Each row is where one point has got to under a steady rotation. How many steps took it there?
The counts run from 0 to 356.
[171 141 135 139 142 133  78  72  66 160 113  99 109 163  94 145 149 144
 140 151 133 115 158 149 116 118 122 122 124 107 126 122 143 142 128 143
 111 151 138 140 103  74 160  89  90 145 126 169 176 137 108 150 127 120
  87 154 112 156  77 112 118 171 131  98 135  79 145] | 83
[105 131 106 171 142 109 148 117 152 110 135 193 137 157 152 152 118 119
 150  88 120 101 130 152 153 147 142 141 133 163  95 104 117 167  82 107
 148 114 150 136 141 118 117 144 143 180 204 102  96  90  98 122 107 126
 127  85 156 128 148 146 133  93 142 133 117  76 134] | 34
[144 134 118 130 137 147 139  95 134 189 102 153 118 162 149 152 159 126
 109 139 130 115 112 179 143 127 106  76 157 102  63 155 132 159  99 149
 113 115 160  61 125 102 149 140 130 150 114 115 151 142  89 129 147 104
  76 133 145 142 137 114 165 129 151 150 158  84 138] | 127
[167 141 149 122 180 126 130  93 112 143 128 148 133 176 135 131 162 110
 101 123 145 122 136 171 135 101 141 123 141 115 111 103 134 169  95 163
 120  77 153 106  90 102 135 118 118 184 118 113 200 124 127 129 179 141
  70 139 128 120 108 126 144 164 150 103 137 108 129] | 307
[143 101  90 147 178 130 118  78 122 118 109 187  96 154 142 144 169 128
 150 119 117 127 151 148 188 119 115 122 106 155 105  80 124 146  87 150
 139 124 142 132 126  92 143 114 123 164 166  97 148 117 105 126 149 158
  89 125 115 143  96 136 120 123 170  83 132  87 151] | 51
[168 134 118 170 125 142 101  75 114 198 105 122 110 174 133 167 123 149
 161 140 122 107 133 123 139 152  97 103 111 120  97 131 148 136 122 124
 120 159 153 121 147  71 157 106 118 158 145 163 132 141  97 134 112 102
  94 150 141 151  87 121 130 123 155 105 145  67 152] | 255
[170 149 150 147 129 128 129 107 124 142 102 177 116 163 130 117 163 117
  86 131 114 136 138 173  89 105 127 102 130  84 113 133 118 179  99 166
 132 133 162  95 107 105 119 154  93 171 130 125 169  98 149 151 142 129
  64 149 139  70 112 116 132 152 130 127 137  93 150] | 139
[ 93 122  93 162 146 112 143 105 134  93 135 209 139 149 136 147 132 118
 140  93 135 106 131 170 157 134 141 155 128 166  91 100 111 164  84 107
 146 115 137 131 133 118 112 150 136 166 202  88  92  95 105 120 123 135
 138  79 142 142 131 159 126 112 137 128 122  91 136] | 35
[155 150 158 156 122 103 124  97  81 123 111 135 145 192 119 157 144  95
 115 115 100 109 169 155 141 105 124 143 166 119 120 126 128 142  88 128
 175 136 126 149 141 112 110 132 132 157 167 138 150  95 131 142  84 124
  53 103 150  98 110 113 139 157 123 133 133  56 144] | 11
[179 153 140 149 129 127  85  81  83 172 112 100 119 173 104 154 130 142
 149 146 121 110 150 139 113 134 111 107 129 105 116 132 143 143 124 130
 113 154 150 128 113  74 158  92  94 158 132 180 166 129 108 151 118 111
  78 157 129 137  83 107 119 156 139 101 135  69 145] | 84
[146 158 146 150 126 118 111  84 162 179 107 181 126 147 148 140 152 125
 118 102 163  98 110 156  74 148 126 110 135  83  88 161 122 151 109 122
 114 107 151  88 125 122 122 192  87 152 139  86 132 122 145 135 152  85
 127 139 157 108 129 149 132 171 116 118 146  85 155] | 142
[139 128 138 153 125 104 113 137 104 100 154 124 117 158 149 146 143 138
 125 120 135 168 122 148 142  60 157 178 166 139 133  75 120 160 118 117
 149 108 147 178 115  93 147  74 155 143 161 128 168 104  90 132  77 152
  93  74 138 148 138 138 131 115 144 165 138  91 141] | 190
[125 125  90 145 122 148 124  96  54 128 126 125 125 151 106 134 141 128
  98 142 119 148 138 159 151  84 121 161 129 132 100  96 153 180 112 146
 118 145 169 121  92  85 141  57 146 160 139 165 136 123  88 140 128 151
  92 123 135 173  71 125 143 111 151 142 135 122 127] | 94
[134 153 130 171  99 137 109 113  93 136 112 180 118 146 124 127 172 122
  80 132 172 146 112 170  60  81 155 161 126  89 127 134 115 168 134 140
 126 137 143 116 117 114  84 158 108 149 149 105 133 130 149 155 136 121
 105 125 141  93  90 160 129 155  89 150 134 131 148] | 153
[119 115 113 167 103 127 124  64 133 129 127 169 124 157 152 171 154 101
 100  67 118 121 128 103 127 115 136 189 135 108  94 111 124 151  99 126
 144 103 151 134 119 133  97 138 110 140 162  82  89  81 151 136 151 118
 126 112 177 121  81 173 145 141 126 127 176 110 151] | 163
[103 147 114 144 106 109  96 113 119 154 147 128 124 148 146 166 143 153
 134 111 198 126 104 151 122 100 148 182 173 133 101 129 119 153 133  77
 123 106 130 169 141 107 144 120 158 108 168  94 135 146  91 118  87 103
 143  66 153 186 144 158 137 140 124 178 150 101 145] | 187
[137 119 104 142 126 142 103  52  95 144 114 132 114 174 150 173 182 104
  93 104 142 133 146 129 163  83 112 182 145 114 103 114 147 121 103 139
 147 101 139 143 135 113 126 106 151 111 148  78 144 130 136 117 138 136
  86 110 148 159  72 155 150 154 145 123 179 109 150] | 349
[140 162 122 152 143 132 100  99 173 194 122 166 133 153 179 153 141 132
 118 100 193 125  93 136  91 143 121 134 127 100  90 126 129 154 113 113
 117  73 162 122 143 120 131 162 130 167 147  79 139 144 128 111 166  94
 148 138 156 141 124 156 141 153 146 130 159 108 136] | 144
[173 134 147 142 157 130 123 124 108 137 128 148 113 166 133 128 167 121
  89 133 137 150 123 169 107  70 160 122 148 109 129  88 127 177 106 172
 121 100 151 109  91  94 121 117 108 181 111 123 203 116 125 144 169 147
  67 132 122  96 113 125 136 145 136 122 139 113 133] | 137
[144 119  82 174 107 154  95  90 135 177 106 147  83 143 147 152 137 173
 156 141 132 142 107 127 150 130 101 119 102 123  93 119 137 151 130 115
 104 164 172 123 133  69 173  90 130 141 147 143 116 131  79 129 105 119
 121 135 141 171 105 132 125  95 170 126 147  86 154] | 73
[136 174 148 106 138  98  90  98 116 151 146 117 144 146 136 113 119 153
 138 106 177 136 138 167  76 139 108 159 115  98 100 126 132 171 110 103
 101 112 183 147 101 103 199  93 121 165 152 146 155 119 101 135 113 120
 172 133 147 171 122 121 119 169 160 124 131  99 142] | 102
[144 146 142 128 168 117 100 124  85 119 112 153 111 163 107 135 177 138
 148 160 182 120 144 212 126  87 153 119 156 144 139 120 112 151 117 127
 126 122 100 143 131  85 138 134 130 139 154 110 200 153  96 136 101 131
  76  97  91 145 135 124 122 167 109 126 107  85 134] | 210
[114 107  94 182  89 142 141  92 133 123 119 186 109 141 147 160 156 110
  82  86 117 139 109 129 119  95 142 173 142 113  91 111 125 171 107 142
 128 114 162 111 109 122  88 140 112 138 150  89  92  88 145 139 155 130
 110 106 175 123  96 178 149 110 122 161 173 127 152] | 333
[153 144 130 147 129 133 144  91 141 166  94 183 126 169 147 131 154 117
  87 125 112 122 129 176 118 136 108  82 133  89  77 157 133 169  88 153
 135 131 176  66 123 110 135 168 115 166 134 120 140 108 131 137 143 119
  78 148 155  97 117 105 150 142 157 136 138  83 145] | 310
[107 134 104 153 106 126 114  66 127 159 144 139 135 137 131 154 105 139
 151  83 142 103 129 130 106 166 111 165 113 125  69 133 145 157 101  87
 103 130 179 132 109 113 154 110 107 151 167 141  76 103 102 134 132 100
 179 124 171 190 109 159 125 141 146 125 152  95 149] | 89
[123 140 107 150 135 119 115 123 132 149 140 134 130 156 162 169 135 141
 140 113 174 135 112 150 165 112 131 163 161 152 105 108 136 150 114  95
 134  93 138 160 157  93 151 109 193 140 167 104 145 146  71 104  78 122
 125  74 143 176 154 144 137 113 159 157 139  86 130] | 18
[113 124 104 192 111 133 113 116  81 117 146 147 120 131  96 142 116 142
 130 112 143 126 120 139  95 110 154 189 105 146 122  92 121 184 126 112
 105 147 150 151  86 100  99  97  95 176 167 159 103 110 113 156 138 126
 148 112 141 153  78 170 111 116  96 123 122 126 143] | 78
[114 109 111 154 108 119 136 135 108  80 140 155 110 147 132 151 151 132
 124 110 107 145 124 167 170  79 150 156 170 161 113  91 112 170 103 122
 152 138 144 150 110  98 133  95 141 136 166 115 136  85  91 142  80 148
  91  68 146 143 147 135 134  93 137 168 138  83 144] | 21
[158 139 137 162 118 127 122  79  82 156 105 121 134 199 132 181 149  98
 100 121 107 108 155 130 161 110 120 140 169 118 106 128 140 122  98 137
 170 123 129 135 155 103 107 128 150 140 157 123 141 123 129 127  98 113
  46 107 160 116  94 122 156 143 137 135 148  71 146] | 181
[154 132 127 125 137 133  81  62  59 141 119 117 110 144  84 133 161 142
 135 145 150 123 156 155 113 101 120 147 111 108 135 118 136 145 127 137
 107 151 139 147  86  81 159  89  93 140 131 154 174 135 112 154 136 129
 103 144 114 170  63 125 111 181 123  92 131  96 152] | 82
[130 131 117 168 144 121 100  56  92 120 106 179 111 150  92 150 147 119
 151 109 124  87 156 147 114 145 127 133  94 121 109 121 121 143 105 133
 119 156 129 125 104 106 107 149  68 152 174 125 112 105 133 157 149 121
 117 138 125 131  69 149 112 161 104  73 123  88 161] | 67
[150 136 106 160  77 145  92  99  97 162  92 130  92 165 145 155 183 148
  92 156 148 168 115 148 120  69 124 147 152  92 118 138 126 147 138 132
 137 149 146 132 146  86 136 123 153 103 139 119 160 143 117 134  87 129
  66 117 143 136  99 135 147 125 133 173 157  99 161] | 169
[145 133 125 164  70 133  92 112 115 162 107 126  89 158 141 156 166 151
 105 142 130 167 105 140 106  71 125 135 160  85 116 143 115 152 143 132
 138 159 143 134 134  89 136 120 128 100 130 124 147 129 118 137  79 114
  74 104 155 122 112 130 134 126 127 184 164  86 161] | 170
